One turn moves every row onto another: examples first, then more rows asked:
k_70:   8  18  10 -17   2   2 -10  26 -18  -2   3  -3  -6
k_464:   2  18  15   2 -12   1  -1  17  -5  -5 -12  -1 -27
k_898:   9  25   9 -21   0   6  -6  24 -11  -3   1  -2 -11
k_378:  -2  -1  -1  -2   3  -4 -15  -2  10  13   1  17 -10
k_252:   3   1  17  -9  -1  12 -12  20 -10 -12  10   5  12
k_889: -3 25  5 -4  5 23  3  7 -7 -4 -2  6  7
k_944: -16  -4  12  -7   4  -1 -17  -7  10   4   4   9   2
k_887:  -5  14  17  -3 -12  -4  -4  14   4  -2 -18  -1 -26
k_154: -19  -6  13  -7   5  -4 -16  -4   8   3   3   8   0
k_454:  -5  18  -1   3  -6   1   4  -9  10  -2   0 -10  18
k_986: -16   9 -14   5 -12  -7  -7  10  -5  -8   6   0 -16
k_152: -19   3  12  -8  -8  -6 -22  10  10  -2  12   3   5
k_434:  -2  -6 -11  -6   2  -9   1  -7  -9  -1   0  10 -12
k_490:  -3  14   0 -17   4   9 -14  14 -19  -5  11 -12  -6
k_632:  18   7  10  -2  -1   7  -3   6   2  -4 -21 -21  -4
k_312: -16  13  19   4 -13   2   7  10   0 -16   3   8   8
k_756: -19  18   1 -10   5   2 -12   6 -18 -11  -7   2 -12
k_404:  12   2  -5 -13  -4 -15   3  12  -2  -2   7 -13  13
k_936:   3  25   6   4   5  -6 -20   7   6  17   2  -2   0
k_269:  -1  11  13  -3 -24  -2  -3  28  10  -9   3   1  -1
k_682:  -6   6  -8 -13   8   7 -12   2 -20  -7   8  -9   2
k_190:   5  30  12   9 -11   1   5   8  -7 -13  -5  -8  -8
k_244: -4 -1  2  1 -2 -6 -9 -8 11 10  3 18 -5
k_666:  12  -1  -4  -3   4  -5   3 -12   2   8   1   7   5
k_969:  -3   0   2  -6   2   2   4 -17  10   0  -2  -1  14
k_25:  -4  -1  11 -17  -5  -5  -5  15 -11 -12 -14 -11 -21
k_669:  13  -5   9  -7 -11  -1  -4  19  -8 -14 -12 -12 -17
k_444: -11  -9  -6 -10   7   7  -8 -11 -11  -7   2   1  -1
k_167:  17  19  16 -11  -5   6  -1  21   5   6 -13  -2 -13
k_112:  -2  13  12 -16  -2   7 -20  16  19   4  -4   4  11
k_241:  -1  27   1   4  -9   4   9  -3   1  -4   0 -18   9
k_943:  -7 -10  -7  -8   9   9  -8  -9 -10  -6   2  -1  -1
k_284: -13   9  17  -5 -17  -4 -16  17  14  -3  12  -5   3
k_572:   6   4   2   3 -11  -2   4   1  -2 -21  -8 -13  16
k_934:  19  15  10 -11  -4   8  -1  13   9   6 -19 -10 -10
k_282:  14  -6   0   1   1 -11   1  -8   7   5  -2   5   6
k_717:   8  11  14  -3 -23   3  -7  27  10 -13   5  -2  -3
k_897:  -7  11  12  -7 -11   6  -9  13  20   2 -19  -4 -16
k_97:  -1 -12  -7  -8   2  -7  -4  -4  -8   0   7  13  -9
k_219:  -6   1   1  -4   3   3   6 -15  13   2  -4  -2  14
k_368:  17   2  10  -5 -16   2   4  23  -3 -12  -8  -8 -14
k_422:   6  31   5  11 -10   7   5  10  -7  -6  -8  -8  -4

k_404 moves to -> k_936
k_572 moves to -> k_112
k_282 moves to -> k_378
And these:
k_284 moves to -> k_490
k_269 moves to -> k_70
k_25 moves to -> k_632
k_190 moves to -> k_717
k_889 moves to -> k_312
k_944 moves to -> k_444
k_464 moves to -> k_368
k_669 moves to -> k_934
k_666 moves to -> k_244
k_943 moves to -> k_219
k_152 moves to -> k_682

One turn moves every row onto another: examples first, then more rows asked:
k_387:  -8  -4   7   3  17 -21 -16   1  -1   6  14   3   6  -1 -36
k_446:  -4 -20   4  -1  15  -9   6  -2 -11 -18  26  14   2   8 -11
k_635: -18  -2  -9   5  -5   1   4  18   3  13  12   4  13   9  -2
k_753:   8  -5   0 -10  18 -13  -2  -3 -20   3  13  16  -5   5  -9
k_917: -18 -14 -17  -5  14 -13  -1  -6  -4 -11  34  10  -5   2  -9
k_133:   1   1 -23  17  11 -19  -5  12  -4   7  12   0   8 -14  -6
k_274: -10  -7  10   9   2  -2 -10  12   8  -7 -11   1 -12   2 -14
k_416: -23 -22 -12  11   9 -15  -2  17 -11   0  -3  25 -14 -13   0
k_623: -42  -9 -15  11   9 -17   0  10   3  -2   5   2   2 -18 -16
k_84: -20  -9 -11   0  23 -17  -6  -1 -18 -14 -13  10   2   8  -3
k_941:  -1 -10   5  11   5  10   5   3  -8  -4   1   8 -12  -4 -23
k_466: -21  -4   2  -4  13  -9   5  -5 -27  -4 -10   9   9  -1 -19
k_861: -14   9   2   3  -9 -13   7   2   0  -5  16   2  -3   0   8
k_222: -25 -13  10   0   9 -24   8  14 -20   1  21  16  13 -14 -11
k_544: -30 -12  -5  26  15 -15  -7  16 -10 -13   8   7  -5 -20 -10
k_672: -20  -1 -11 -11  10  -6   3  -2 -18 -13  -7  -1   1  -7   5
k_420: -11 -23   4  -5  -3  -8 -22  23 -18  -5   1   7   3  -5  -5
k_698: -29 -11  -5  24  17 -13   8   4  -9  -5  12  11   2  -8 -32
k_321: -22   4   1   8  18 -20   4   5  -4 -13   3   7 -11  18   1
k_784: -24 -15 -21  -3  -4 -20   2   5   1  13  -1  20   7   1  -2
k_340: -11 -23  -4 -11  -5  -4  -8  14  -8   4  16   6   4 -25 -11
k_234: -11 -11   4   9  10  -7  -3  19   6  16  19  12   0   7 -27
k_743:  -6   2   4  13  13 -18  -9  25  -4   4 -12  -5   1 -10 -12
k_613:  -2  -8 -14   9   9   1  -2   6  14  -6   0  -5 -13  -4 -15
k_68: -10 -23  -4   8   8 -20 -13   9  -4 -21  23  13 -14   6  -8
k_920:  -9   6 -21   0   6 -20  -8  -9  -7  15  11  14  -5  -3  -7
k_317: -24 -20   5  -4   4   1 -12  15 -22   8  14  17   9 -11 -16
k_833: -22  -3   1   3  14 -29 -26  12  -8  -5   9  -2   7  10 -19
k_280:  -5 -10  -6   6  -3 -28  14   6  -2  -5  15   6  11 -20  -1
k_483: -14   1  -2 -12  11 -15 -11   6   2   5  12 -11  17   5 -22

k_280 moves to -> k_861
k_222 moves to -> k_321
k_833 moves to -> k_698
And these:
k_613 moves to -> k_340
k_317 moves to -> k_84

One turn moves every row onto another: examples first, then more rows asked:
k_66:   4  -7   4 -13 -21  10  -6  -3  -2  12   5 -23   4   9   0 -12  -8
k_896:   6 -16  13 -13 -23   6  -2   8  12   9   3 -28  -4   7  19  14  -8
k_754:  22   2   3   3 -18  -6   4  13  -4  -4   3   0 -20   3  -5 -20   5
k_134:  35  -1  -6 -12  -5   9   3  -7  13   6   1  -3 -15  -2   6   1   5
k_960:   7 -12   4  -7 -13   7  -5  25  -5  12   7 -23 -26   1  22  22   7
k_778:   0 -10  10 -12   1  -5  -4  28  11   0  -2 -12  -3  24  -6   6  -5
k_220:  11 -15  -9 -10   6  12   0   3   3  10  16 -31 -10   2 -11 -18  -6
k_360:  12 -13  -1   5  10  -3   1  35  -4   8   5 -18 -12 -12  -1  11   6
k_908:  23  -3  -5  -5 -19  -6   5   6  12  -5  11 -15   0  14   6 -19   1
k_937:   9  -7  -5  13  -4   8   3  18 -14  18  -9  -8 -27   0  10   4   7
k_874:  14  10   8   9   9   4  -4  -3  10  10   1 -31 -27  11  -3  -3   0
k_319:  17  -5   7   6  -2   2  -7   0  -9  -5   7  -1 -13 -20   1   9   2
k_57:  10 -12  18 -10  -8  -3   5   1   9   4  -3 -38  -3  -8  -9   7 -10
k_428:  17  -3 -20 -13  -8   5  -3   2   1   4  15 -21   2   7 -10  16   7
k_91:  10   9  11 -16  -3   0  -3  10  10  11  -1 -22 -21  23 -18   2  -2
k_129:   9 -23  -3 -11 -11  -1  11  -3  -1  -9 -11 -16  -9   7  -2  25  -1
k_873:   8 -16   2   2 -19 -10  13  11   3  -8  12 -26 -35  13  10  16   1
k_51:  12 -27  -4 -11  -5  18  -9  10  -1 -15  12  -9 -28  -1   4  13   0
k_310:  16  -7   2  14 -17   1   2  23  -3 -10   7 -12 -39   4  -3   2   5
k_413:  15 -21  11 -27  -3   4   5  24  15  10  10 -21 -28   1   5  13  -4
k_168:  14  -8  -2  -8 -23 -14   6   4   5  -9  15 -37  -6  14  11   5   5
k_691:   5 -16  11  -9  12  -5  -8  24   1 -13  -6 -20 -11  13  19  -1   6
k_757:   6  -5   7   3  20  -4  -5   3  -2   1   9 -23 -26   7  20  -8   3
k_499:  22 -15  -2  -9  11   2  14   9  -5   8 -18 -17 -22  -5   3 -13   7
k_169:  16  -5  -7   0 -11  21  -3   5  -8  13 -10 -14 -15   7  -2 -21   3

k_310 moves to -> k_908
k_896 moves to -> k_937
And these:
k_129 moves to -> k_319
k_874 moves to -> k_778
k_220 moves to -> k_413

One turn moves every row onto another: examples first, then more rows asked:
k_622: -20  -3   4   3  19   9   1  19  -6  36  -6   0 -12 -16  -5   8  17  18   0  -4   5   2  -9
k_491: -24  -5   6   9  21  13  10  11  -2 -25   4   8  -7 -20  -4   6   6  -2   5   8  17 -12 -13
k_528: -20   7  18  11  12  18  10   0   6 -30   3   8  -6 -21   1   4  10   8   2   3   9  -7 -12
k_215: -13   1  -5   2  -9  21   4  -9 -19  15 -11  15   0  -6  -5   3  -7  -3   4  -8  16 -14 -10
k_63: -21  11   7   7  15  13   4  10  -9   5 -11   3  12  -5  23 -11  23  13  10 -18  12   1 -11
k_837: -15  -2 -12  14   8  14  21  -2 -11  15 -16  22  -8  -2   4   4  16  17 -17 -10   9 -19  -9
k_961:  -6 -12   8   1  14  22   1   6  -5  -6  -4  13 -22  -3 -27  14   3   9 -16  -3   7  -8  -5
k_814: -20  -8   3   4  20   9   7  16  -4 -12   0   2  -8 -10  -6  10   6  -7  -1  11  20 -13 -20
k_255: -18  10  -9  -1  -3  10  17  -1 -13  17  -6  13   3 -13   4   3  16  25 -21 -16  -7   3   9
k_294: -15  15  -5  -1  -1  16   9  -4  -9   8  -5  10   3 -18   8   2  13  28 -17 -14 -15   6  14
k_159: -22  12   7   1  17   1   1  16   6 -12  10   8  -4 -11  21   5  30  14   4 -11   2   1   2
k_90: -20 -16  -1   0   8  19  -9   3   1 -17   7  19  -6  -8  -5 -11   8 -12  14  -8  -6  -9   7
k_835: -17  11  10   0   8  14  -3   4  -6  30 -12  -1 -13 -15   1   8  18  26  -1   0   1   6 -13
k_892: -21   7   4  -1  19   5  -2  22   8 -16  10  16 -13 -16  18   3  22  17  -3 -10  -2   5   4
k_482: -18 -15  16  20   5  14   9   3  -9  14 -12  -2 -10 -28  -9   3  -4  13  -4 -12   1  -3  12
k_161:  -6   3   7 -15  14  24 -12   9  -6 -14   2   1   5  -5 -14 -10  11   1  13 -10  -2   5  -4
k_46: -13  -9 -12   5 -14  25   1   8  -2   4   0  24 -10  -7  -4  -6 -12  10   3 -12  -1  -1 -17
k_390: -17 -22  -8   5   8  13   2  14  -4  -9   6  20 -13 -17  -3 -12   5  -8  13 -10  -3 -10  12
k_194: -20  19  18  -1  11  12  -5  -4  -8  18 -15   3  -8  -9   0   5  16  24   2   1   5   2 -21
k_489: -22   7  -2  -9  14  22   8  -5 -26   1   3  17  10  -8   2   3  31   3  -3  -1   4   2  18
k_881: -28   8  -9 -14  15  22   0   6 -21  -6   5  20   1   1   4   0  30   8  -4   7  -2   8   6
k_60: -22   3  -8 -16  10  18  -4   6 -20 -11   1  21   2   8   0  -3  23   8  -5   8  -3   9 -12
k_983: -16  10 -12   3  -3   8  12  -2 -11  19  -8  13   6 -12   1   1  13  23 -24 -14  -3   4   6
k_715: -20 -18  16  18   9  15   4   3  -1  10 -10   2 -12 -19 -19  -1 -10  12 -12  -5   3  -5   0
k_514: -22  14   6   0  17   1  -3  14   6  -8   4   9  -2 -12  19   7  33  10   1 -13   4   4   1
k_140: -16 -15   0   3   8  19  -6   8  -3 -15  12  18  -8 -10  -5 -12   3 -11  15  -9  -8  -9   7
k_308: -18 -15  18  16   8  15   9   5  -6  13  -9   2 -16 -23 -18   1  -9  11 -12  -8  -1  -4   1
k_786:  -9  -8  -6   7 -14  22   5  -5 -13  10  -6  18  -3 -16  -5   0 -14   3   5 -11  11  -7 -13

k_159 moves to -> k_140
k_390 moves to -> k_482
k_489 moves to -> k_528
And these:
k_491 moves to -> k_786
k_514 moves to -> k_90
k_194 moves to -> k_60
k_63 moves to -> k_161

